One vector is turned by the same rotation once a tick. Each row is the vector after some number of ticks, and that number follows the row.
The counts run from 0 to 93.
+2.80,+3.81,-2.64,+1.91,-1.62,+1.60,-2.67,-1.13,+2.42,+2.25,+3.20,+0.00,-0.42,+0.30,-2.45,-2.62,+1.89,-1.47,+1.34
9
-0.66,-1.24,-2.09,+0.60,-2.01,+3.77,+0.87,-1.70,+0.38,-1.99,+1.42,+1.88,-2.80,-0.61,-0.80,-0.12,-1.29,-2.02,+4.34
65
-3.19,-2.08,-0.32,-0.37,-1.51,-0.68,+1.47,-3.93,-2.94,-3.90,-1.49,+1.78,+1.69,-0.21,-1.83,-1.10,-0.98,+0.85,+0.16
73
+0.68,-6.18,-2.89,+1.96,-0.88,+0.49,+2.80,+0.72,-0.23,-2.10,+0.14,+0.05,-1.53,-0.31,+0.37,+2.98,-1.38,+1.15,+2.87
61
-0.59,+1.58,+2.06,-0.83,-1.57,+2.00,-0.49,-2.41,+0.56,+4.36,+1.61,-0.28,-1.84,+0.96,-4.00,-0.22,-0.75,+2.86,-0.20
18
+1.99,-1.14,-1.35,+1.22,+1.79,-3.87,-2.15,-1.96,+0.61,+2.74,-0.63,+0.56,-2.90,+2.08,-0.96,-3.47,+1.96,+4.04,-2.31
1
-4.87,-4.68,-0.22,-2.99,+0.74,-1.81,-2.15,-2.62,-0.13,-2.18,+1.52,+0.04,+0.53,+0.06,+0.19,+0.21,-0.46,-1.27,-2.77
83
-0.30,-0.82,-1.28,-2.27,-1.06,-1.96,+0.07,+1.10,-1.52,+3.08,+1.56,-0.69,+2.46,-1.39,-3.14,+0.71,-0.32,+4.70,+1.18
16
-0.22,+2.83,+0.83,+2.75,-0.91,+1.47,-2.74,-0.93,-1.46,-1.04,-1.44,+0.83,-4.03,+1.99,-0.75,-1.50,+0.39,-0.30,+5.00
29
-2.12,-2.40,+3.45,-1.04,-1.21,-2.31,-1.29,-1.61,+0.80,-1.98,-0.47,-3.14,+2.97,+0.30,+3.02,+1.89,-1.95,-2.17,+1.98
89
+0.22,-0.05,-0.81,-0.20,+0.44,-1.65,-3.41,-3.06,-3.46,+0.00,+0.49,+1.73,-3.15,-1.74,-1.10,+0.10,+0.04,+2.92,+1.18
27
-1.48,+1.79,-0.78,-0.21,-1.15,+1.52,+3.30,-1.51,-0.29,-1.57,+1.22,+1.60,+0.26,+3.89,-3.42,-1.33,+0.50,-4.05,+1.88
75
-2.03,+0.62,-0.99,-1.36,-3.64,+2.42,+0.50,+1.78,+0.71,-0.24,+3.00,-0.24,-1.52,+1.19,-3.15,-0.96,-2.06,-1.42,+5.51
55
-2.15,+0.93,+2.30,+0.54,-2.74,+0.43,-2.77,-2.65,+3.32,+0.91,+0.29,-1.30,+0.42,+1.95,+0.35,-0.02,+1.92,-1.09,+3.62
49
-1.39,-4.11,-1.72,+0.73,-2.07,-0.50,-1.23,+0.79,+0.66,+0.40,+2.32,-0.44,+2.63,+0.98,+0.57,+0.09,+2.70,+1.10,+4.08
51
-0.45,-2.45,-2.02,+2.08,-0.34,-1.84,+0.88,+0.24,-4.62,-0.59,-0.66,+0.80,+0.10,+0.75,-3.72,-3.64,+1.42,+2.83,+1.60
36
+1.25,-0.08,-2.75,+2.28,+1.77,-1.59,-1.68,+0.85,-1.49,+3.66,+0.80,-0.04,-2.57,+2.86,-2.37,-3.21,+2.12,+1.54,-1.11
0
+0.72,-4.53,-2.48,-0.29,-4.51,+0.67,+2.10,+2.27,+0.67,-2.01,+1.97,-1.21,+1.90,-0.62,+1.39,-0.69,-1.89,-3.48,+3.31
91
-1.17,+1.11,+3.02,+1.63,+0.06,-3.70,-0.23,-1.20,-2.34,+0.68,-3.74,-1.43,+0.51,-0.82,-0.66,-0.67,-1.34,+0.81,+4.31
33
+0.51,-1.70,-0.50,+1.95,+1.75,-2.13,-1.48,+1.74,-1.65,-1.93,-2.35,+1.76,-0.99,+2.40,+1.69,-0.63,+3.00,+3.40,+4.17
31
+1.10,-4.39,-1.39,-1.98,-4.90,-0.56,-0.69,+2.57,-0.85,-2.81,+1.22,-0.04,+2.24,-0.26,-0.06,-0.94,-1.65,-0.16,+0.92
92
-2.36,+2.21,+1.52,-0.38,-1.35,-0.33,-3.40,-4.06,-0.97,+0.11,-0.89,+0.47,-3.80,-1.26,-0.45,+0.31,-0.96,-0.04,+3.59
28
+0.10,+0.64,-0.06,+5.94,-0.78,+1.58,+1.21,-0.50,+1.37,-2.78,-1.69,-1.52,+2.75,+1.11,+0.91,+0.52,-1.36,-2.02,+5.51
70
-0.48,-2.70,-4.13,+0.16,-1.65,-0.40,-3.26,-2.57,-0.87,+0.31,+3.99,+0.27,+0.56,+1.06,-2.68,-1.76,+3.73,-0.37,+1.56
46
-1.96,+0.09,-0.11,+0.23,-2.24,+1.23,-2.37,-1.58,+2.04,-1.25,+3.34,-0.38,-0.54,+3.79,+0.78,+0.08,+0.72,-5.09,-0.21
85
+2.88,-1.23,-2.18,+6.47,+0.35,-0.84,+0.89,+0.11,+2.36,+3.34,+1.14,-2.99,-1.41,+0.08,+0.41,-0.26,+1.18,-0.96,+0.43
4
+0.34,-1.23,-2.12,+1.71,-0.67,-0.40,+0.44,+2.60,-0.07,+4.31,+1.53,-1.76,+1.73,-1.87,-2.23,-0.77,-1.37,+2.47,+4.20
15
-2.34,-2.98,+0.08,-2.79,+0.02,-0.80,-3.93,-3.25,+0.26,+0.39,+2.94,+0.17,-0.50,+2.01,-1.89,-1.92,+4.31,+1.53,+1.57
47
-1.53,+0.20,+4.07,+1.49,-0.73,+0.93,+0.74,-3.50,-0.84,-2.28,-2.41,-1.18,+0.09,+2.38,+3.04,+0.14,+0.83,-0.92,+5.02
69
-3.24,-2.12,+0.12,+1.95,+1.39,-0.82,-1.41,-5.40,+0.18,+1.66,-1.60,-3.80,+1.48,-0.24,-0.58,+1.34,+0.76,+0.91,-0.33
43
+0.40,-2.68,-0.95,-1.25,+2.34,-0.27,-1.45,+1.71,+0.44,+3.93,+0.78,+2.92,-3.35,+2.23,+0.09,+1.61,+1.20,+4.57,+1.91
21
-0.67,-2.16,-3.94,+0.35,+1.53,-1.33,-2.48,-0.90,-4.47,-0.04,+1.78,+2.72,-3.10,-1.93,+0.60,-0.73,-0.24,+2.93,+2.72
26
+1.07,+0.24,-0.66,+3.13,+0.98,+0.24,-0.20,+1.19,+0.44,-0.06,-0.53,+1.41,-2.77,+1.27,+0.26,-1.10,+1.49,+1.64,+5.73
30
-1.81,-4.62,+1.65,-2.06,-1.22,-3.64,-1.62,+0.38,-0.41,+0.19,+0.86,-2.25,+1.33,-1.13,+1.18,+1.65,-0.11,+1.58,+3.49
52
-0.64,-3.41,-0.22,+1.17,-1.75,+1.37,-0.16,+1.17,+2.23,-0.65,+2.68,+0.58,-1.74,+3.18,+1.52,+0.22,+2.62,-4.00,+1.83
86
-2.58,-0.10,-0.03,-1.63,-1.48,+2.58,-0.73,-5.00,-0.36,-1.55,+0.25,-0.36,-2.08,-1.66,-0.47,+1.71,-2.53,-1.34,+2.70
64
-0.65,-1.52,-4.37,+2.34,-2.27,+1.41,-0.93,-3.05,+0.36,+1.30,+2.95,+0.06,+0.83,-0.49,-3.25,+0.53,+0.99,-2.00,+3.51
45
+0.15,-1.18,-1.71,+0.40,+1.13,+1.84,+1.41,+1.73,+2.01,+3.90,+2.11,+2.44,-2.95,+2.41,-0.94,+1.42,+3.18,+3.22,+2.77
20
-1.39,-2.43,+4.67,-3.77,-0.96,-0.35,-0.36,-1.93,+3.10,+1.46,-1.10,-0.76,-2.74,+2.12,+0.34,+1.31,-2.37,+3.35,+1.94
58
-3.47,+0.12,+0.67,-1.81,-4.49,+0.42,-0.21,-1.37,+0.74,+0.24,+0.70,-2.78,+0.59,-1.43,-2.93,+1.16,-2.77,-0.91,+4.42
54
-3.54,-4.24,+0.29,-0.81,+0.40,-1.03,+2.87,+1.15,-0.54,-1.60,-1.10,+1.79,+0.58,+3.61,-0.44,-1.32,+4.08,+0.77,+0.27
77
-4.49,-0.44,+1.32,-2.17,-0.23,-0.57,-1.41,-4.31,+0.04,-1.66,+2.17,-0.08,-0.19,+1.14,-0.59,+1.32,-0.82,-2.00,-1.21
84
-0.80,+1.86,-1.30,+3.24,+0.36,+1.18,+0.35,-0.90,-0.14,+2.73,+1.13,-1.35,-1.60,-2.31,+0.33,+3.42,-1.57,-0.17,+4.41
24
-4.66,-5.80,-2.66,-0.23,-0.44,-2.08,+0.21,-0.68,-1.59,-1.73,+2.72,-0.44,+3.49,+1.46,-0.30,+0.21,+0.57,-2.22,-2.02
82
+0.97,-3.32,-0.26,-0.21,+0.11,+1.00,-1.42,-1.86,-1.55,-2.79,-1.07,+4.01,-0.93,+2.77,+2.24,-0.01,+1.51,+3.16,+1.46
67
-0.80,-2.42,+3.25,-0.02,-0.15,-0.93,-1.72,-3.46,-1.08,-1.89,-2.33,+1.42,-0.46,+2.29,+3.26,-0.41,+1.45,+2.07,+4.39
68
-2.88,-3.71,-3.57,+2.27,+0.40,+0.32,+2.58,+0.67,+0.92,-0.36,+1.70,-0.94,+1.33,+0.02,-0.80,+0.93,+1.36,-2.60,+2.41
81
-0.96,-0.48,+1.56,+0.63,-4.24,+0.45,-0.23,+0.86,+3.01,-1.94,+0.60,-3.09,+1.26,-0.98,+1.10,+0.26,-2.75,-4.02,+2.94
90
